(in the rows, 128 means zero)
Where one turn sends some rows of the set: a few examples, then the rows asked
K_945: [133 115 105 138 123 114 102 151 128 146 124 106  80 123 130 112 146 115
 110  86 130 122 101 121 129 140 147 121 113 135 158 142 150 161 119 118
 138  99]
K_594: [154 108 114 107  81 122 145 151 121 137 146 154 123 140 151 148 149 152
 133 130 141 128 129 155 122 136 123 145 114 116 143 117 124 165 143 122
 150 125]
K_71: [143  86 117 122  71 126 133 158 122 127 143 160 133 134 151 145 162 146
 137 147 126 132 117 155 132 131 115 146 124 109 143 136 124 144 140 113
 143 131]
K_218: [120 146 118 108  96 138 122 126 145 117 152 112 125 115 163 147 116 153
 122 116  89 133 129 135 131 118 109 125 131 102 115 109 103 157 162 130
 132 130]
K_36: [148 138 155 129 170 142 134 123 115 121 114 127 139 130  95 147 143 128
 114 135 119 163 127 138 105 161 148 125 121 154 138 163 150 122 133 133
 135 121]
K_400: [103 135 137 127  79 138 126 130 145 100 153 105 148 120 149 111 127 135
 141 121 109 136 118 151 131 105 112 110 144 126 128 106  92 139 129 145
 130 136]
K_650: [140  96 140 128 163 118 131 133 146 148 117  97 128 132 158 106 121 110
  94 124 107 110 128 123 146 124 158 113 130 140 141 120 109 138 133 145
 146  98]
K_144: [133 118 105 149  93 127 119 155 121 141 126 113 102 128 113  94 162 118
 133  99 157 134 111 134 133 122 153 119 115 142 131 151 129 145 120  92
 145 130]
K_851: [121 156 139 103 113 127 100 113 121 124 155 134 137 131  79 170 141 127
 121 117 112 157  99 103 139 144 115 145 114 141 151 134 142 115 114 129
 113 137]
K_153: [152  98 118 119  73 126 146 151 136 136 146 157 119 154 135 143 149 143
 126 117 125 117 120 151 126 143 142 144 126 114 149 132 141 169 144 120
 125 141]
K_287: [139 109 142 121 148 107 134 130 141 132 124  87 119 145 170  98 131  98
 110 127 129 121 101 125 140 105 149 123 133 143 133 109 114 148 116 138
 138 105]
K_421: [135 166 145 118 141 133 116 108 114 108 122 146 140 118  85 163 135 138
 104 145 121 149 136 139 116 125 117 142 126 143 106 147 127 109 150 125
 126 142]
K_98: [141  98 144 125 123 117 126 135 141 110 123  88 130 146 165  92 135 104
 118 141 122 125  96 115 153 111 140 105 141 145 129 131 119 133 112 133
 128 109]
K_314: [129  64 134 139 144 136 140 144 135 147 131 133 132 160 141 103 136 119
 123 135 133 122 164 137 157 118 129 164 136 113 119 107 124 110 142 144
 131 122]
K_582: [115 156 131 124 147 143 109 109 130 119 120 136 132 117  72 168 140 116
 108 131 115 156 123 132 142 136 129 126 133 126 123 147 122 104 174 128
 143 141]
K_258: [ 94 132 101 166 119 137 123 120 130 144 143 128 105 143 117  93 139 118
 142 100 132 133 156 133 123 114  94 156 135 127 110  89 123 133 128 120
 120 125]
K_466: [120  73 121 140 170 136 134 128 135 144 125 153 123 152 135 130 135 127
 106 120 138 125 175 137 150 125 112 150 133 124 123 107 115 115 130 139
 115 110]
K_126: [124 145 141 133 162 141 119 131 119 129 101 120 133 136  94 152 131 122
 126 137 114 152 117 119 125 170 150 116 118 129 139 167 139  99 159 127
 146 125]
K_31: [126 148 126 129  75 135 106 130 139 118 140 121 127 123 165 114 118 144
 136 124 106 126 116 145 126 104 109 129 138  98 111 106 105 146 148 143
 121 129]
K_464: [ 96 135 175 101 144 127  89 125 116 111 141 132 131 153  93 150 135 103
 131 132 137 144 126 113 142 160 125 127 119 154 132 120 119 115 117 135
 107 115]
K_725: [137 118 107 136 107 106 121 150 116 150 132 112  88 133 125 105 157 117
 135  97 156 124 114 121 126 127 149 127 111 141 137 121 150 159 119  95
 143 112]
K_323: [ 93 113 113 160 116 158 111 121 134 131 140 127 101 127 133  97 135 120
 140  95 141 143 152 143 134 101 110 156 134 108  97 103 118 127 135 126
 108 133]
K_18: [131  74 119 149 140 134 145 136 119 150 113 152 134 152 137 128 126 117
 119 132 138 117 158 149 161 118 126 157 142 119 104 103 111 128 114 139
 123 134]
K_818: [106 116 142 111 135 132 106 101 104 122 129 140 116 110 114 165 124  78
 129 141  97 140 110 128 111 126 129 175 102 121 143 139 100 112 120 136
 143 140]
K_874: [100 119 157 117 159 146  95 106 108 118 134 119 130 124  96 156 113 119
 117 136 130 154 123 133 158 164 138 115 105 140 142 143 130 106 111 138
 118 120]
K_387: [126 129 137 113 131 143 115 110 104 129 127 138 124 116 110 158 135 106
 102 119  81 158 102 132 107 155 146 136 110 109 168 161 127 100 123 118
 131 136]
K_653: [130  94 150 144 140 125 137 141 131 132  99  92 134 134 171 102 123 107
 113 135 119 117 112 131 150 124 157 122 138 141 132 108 115 152 117 145
 123 111]
K_841: [123 132 143 118 142 123 123 106 128 139 141 120 132 113 114 155 133 113
 119 135  85 147  82 125 100 150 144 155  96 132 156 166 139 119 127 118
 143 146]
K_188: [141 105 109 141 106  97 114 150 134 143 123 109  92 133 121  86 154 124
 124 105 147 110 108 134 128 138 136 118 105 127 151 140 146 156 120 107
 132 127]
K_41: [ 98 144 147 109 121 131  92 104 123 111 156 138 136 130  88 153 120 135
  99 141 117 148 113 115 140 151 128 126 102 130 159 152 135 114 135 128
 105 133]
K_339: [ 80 138 103 149 122 144 106 128 126 134 134 121 101 120 125 110 114 123
 121  87 121 130 154 127 130 113  91 161 132 112 109 107 110 119 132 127
 119 123]
K_214: [125 106 117 159 105 122 130 153 128 141 115 108  93 131 125 102 147 112
 135  91 144 119 107 128 122 140 165 128 123 141 153 132 151 161 120 113
 123 119]
K_490: [146 147 153 127 160 142 126 119 119 128 114 129 130 125  87 137 136 103
 123 142 125 156 147 136 103 161 147 125 140 144 122 152 121 126 158 103
 154 123]
K_470: [138 165 131 140 151 131 117 119 114 115 116 135 134 128  81 154 145 121
 125 158 107 160 144 122 108 123 137 134 125 128 124 145 122 135 162 112
 141 142]
K_385: [149  87 141 122 139 121 139 139 141 127 113  80 122 132 152  83 141 100
 102 117 121 127 120 133 148 122 145 119 136 130 146 114 118 142 119 147
 139 113]
K_985: [149 115 108 109  98 116 121 155 135 138 154 155 108 143 134 162 139 166
 126 107 137 120 130 151 127 137 135 128 111 108 152 141 134 159 141 116
 133 127]
K_775: [109 124 143 118 149 131  95 110  92 125 122 142 121 110 104 160 120  95
 104 139  85 136 118 146 126 141 129 146 125 109 125 146 127  82 123 129
 141 129]
K_471: [ 92 129  98 163 107 130 118 124 132 128 129 122 108 126 114 107 123 113
 130 102 136 124 139 134 142 109  97 157 152 113  94 100 128 137 126 114
 113 145]
K_46: [103 149 130 119  92 126 131 127 144 115 150 108 133 122 170 117 126 138
 136 120 109 134 115 145 113 115 101 129 134 116 124  89 100 159 143 137
 130 131]
K_670: [120 144 130 118  76 129 131 127 152 113 151 108 136 126 150 123 117 135
 115 121 103 125 110 151 137 113 114 137 151 111 123 106 109 168 145 129
 120 151]
K_715: [ 99 121 152 125 158 136 109  91 112 135 126 131 134  89 118 163 126  99
 121 140  98 144 108 137 121 138 125 162 112 136 110 134 117  98 129 123
 140 138]
K_693: [105 152 147 109 136 122  93 128 125 120 157 136 153 150  87 151 136 121
 123 127 136 170 110 105 135 153 129 117 117 129 153 128 125 137 104 136
 113 133]
K_792: [105 124 164 123 152 137 100 125 104 138 132 126 144 127  91 150 128 112
 129 124 123 150 118 113 141 165 129 142 123 155 133 125 144  93 101 146
 125 105]
K_21: [168 106 107 120  77 123 123 140 142 148 142 151 119 135 139 144 153 152
 141 120 132 124 116 154 142 135 125 123 117 104 144 123 116 164 142 122
 134 139]
K_736: [116 112 137 111 135 126 111 108 111 135 139 140 132 113 123 146 119  81
 119 143 100 151  94 123  96 164 130 160 112 111 152 158 127 126 111 125
 157 130]
K_459: [ 93 121 103 179 116 147 117 132 128 125 132 123 105 145 111  85 152 113
 143 116 120 134 144 141 131 115  94 147 137 131  97 125 127 125 136 116
 121 132]
K_197: [146  66 125 144 135 142 143 132 136 147 135 144 133 163 138 120 141 110
 131 140 130 126 145 160 156 111 125 163 141 125 138 130 100 109 113 133
 137 129]
K_663: [147  81 121 140 150 134 149 124 132 150 132 151 127 171 146 116 136 112
 116 140 135 122 157 146 146 111 118 167 137 129 126 104 112 128 127 147
 136 113]

K_400 -> K_71
K_470 -> K_693
K_775 -> K_582
Now these:
K_851 -> K_841
K_985 -> K_945
K_314 -> K_323
K_725 -> K_287
K_214 -> K_653

Where one turn sends some rows of the set: a few examples, then the rows asked
K_514: [118 139 140 130 125 115 128 109 123 105  96 176 123 104 114 168  99 125
 155 106 154 119 159 165 131 123 133 110 145 123 149 133 122 142 104 174
 163]
K_247: [108 148 123 135 106 125 113 138  95 120 110 120  97 107 159 139 114 157
 141 139 146 114 122  86  95 118 126 114 147 153 129 142 108 106 140 175
 130]
K_579: [141 132 112  97 160 120 128 126 164  76  82 124 120 129 112 136 124 136
 129 141 135 130 137 127 139 144 147 135 162 127 127 149 122 155  98 140
 151]
K_73: [139 134 113  95 100 161 104 126 120 147 101  96 130 122 134 134 107 152
 122 131 139 150 123 131 146 102 140 120 134 147 141 100  95 137 102 149
 141]
K_228: [106 168 119  96 137 116  78 113 145 113  90 115 140 108 116 156 170 153
 118 156 130 110 108 138 144 116 107 107 174 142 121 129 136 118 120 151
 142]
K_141: [112 135 133  95  92 135 135 139 113 143  98 153  96 143 117 129 130 133
  89 141 141 118 151 139 169 126  69 137 159 141 134 123 132 130 115 130
 146]
K_505: [125 121 108 103 135 118  96 129 158  86  91 136 116 115 118 146 135 128
 134 138 169 142 171 140 115 122 118 126 198 127 143 149 121 146  77 144
 129]
K_107: [128 160  93 155  98 120  98 137 129 126 109 140 139 148  88 127 126 108
 124 113 146 104 110 134 149 140 105 114 147 123 116 130  91 108 110 136
 135]
K_942: [131 135 115  95 123 157 127 117  94 134 100 128 114 109 169 130 124 150
 146 142 129 160 117 133 115 122 142 120 136 144 164 107  95 123 113 143
 107]
K_680: [103 121 153 102 154 106  93 141 153  95 104 142 125  95 154 149 157 133
 125 135 135 162 144 131 140 146 119 109 152 146 131 117 118 102 145 122
 130]
K_119: [137 122 138 137 146 129 121 145 145 104 106 178 137 122 104 149 123 117
 132  93 135  88 148 163 130 116 150 139 164 115 156 122 127 129 115 135
 137]
K_485: [115 140  87 152 115 109 129 166 133 105 121 164 120 139 134 135 145 114
 149  94 166 140 127 113 128 134 112 150 159 126 139 115 116  89 134 128
 124]
K_50: [117 130 136 110 113 156 140 128 116 134 112 169 102 130 128 120 145 128
 100 147 146 136 142 131 141 147  56 144 154 129 152 128 146 109 123 145
 126]
K_3: [128 146 145 133 100 139  90 156 115 109 114 136 106 149 163 148 135 145
 134 127 149  91 111 109  87 116 130 129 147 128 116  90 119 120 134 131
 134]
K_443: [134 129 106 131 154 131 109 127 136 116 108 168 125 106  74 139 108 130
 143  84 127 115 146 152 134 110 120 115 148 121 163 142 132 132 119 176
 139]
K_309: [114 151 136 111 143 126 118 124 137  81 114 131 113 125 106 135 142 121
 154 130 134 146 171 161 104  81  99  95 188 118 143 123 128 131  92 139
 129]
K_64: [109 161 117  99 130 119  94 152 141 123  80 124 130  81 111 122 166 134
 132 140 110 121 122 138 121 128 100  83 157 137 107 112 134 144 123 132
 143]
K_378: [112 188 110 154 103 105 125 124  91 117  86 139 120 135 130 135 152 115
 131 114 174 111 113 146 114 136 118 112 154 119 126 122  97 110 118 140
 144]
K_758: [107 135  92 148 112  85 121 127 108 113 112 147 101 141 126 141 121 123
 154 105 155 160 126 128 156 125 114 122 128 139 137 136  97  93 139 154
 136]
K_256: [115 111 131 116 108 127 141 119 104 142  85 154  84 130 132 109 148 136
  94 151 140 128 143 138 161 125  93 141 149 137 149 149 131 124 133 134
 121]
K_97: [ 97 106 133 112 108 102 104 129 162 103 115 146 131  92 145 162 152 136
 163 157 120 151 131 135 139 128 110 113 159 139 120 134 143 114 125 128
 107]
K_196: [113 150 114 117 150 116 140 138 125 105  86 187 120 107 123 149 128 125
 148 111 146  91 140 145 115 103 143 141 178 130 162 130 123 131 112 175
 155]
K_570: [131 117 105 107 109 183 111 138 140 139 118 134 146 111 136 134 117 147
 126 134 143 151 135 106 134 105 125 121 161 144 160 104  88 109 105 135
  99]
K_151: [127 146 139 118 105 139 149 124 107 139  97 132  96 131 127 122 155 141
  90 135 147 124 137 151 148 132  85 143 141 121 140 128 169 127 130 126
 133]
K_741: [128 147 141 110 177 126 152 115 143  71 105 132 114 128 107 120 130 123
 152 143 103 142 134 141 125 112 129 107 150 123 138 132 120 125 115 138
 134]
K_719: [128 127 127 141  86 136  78 126 123 120 106 128 108 135 125 153 102 162
 127 124 146 115 133  98 124 119 115  89 120 136 104 115 109 136 139 146
 132]
K_416: [131 165 109  98 105 177 130 136 113 127 103 124 135 124 148 149 134 159
 132 125 140 132 125 126 115 103 131 116 159 131 152  73 120 132 102 113
 112]
K_266: [126 130 103 128 118 144  76 164 112 118 129 137 110 125 127 138 114 156
 124 109 119 107 128  87 104 130 105 117 154 142 128 131 110 106 139 137
  94]

K_719 -> K_266
K_97 -> K_64
Now these:
K_378 -> K_758
K_505 -> K_309
K_50 -> K_151
K_514 -> K_443
K_942 -> K_73

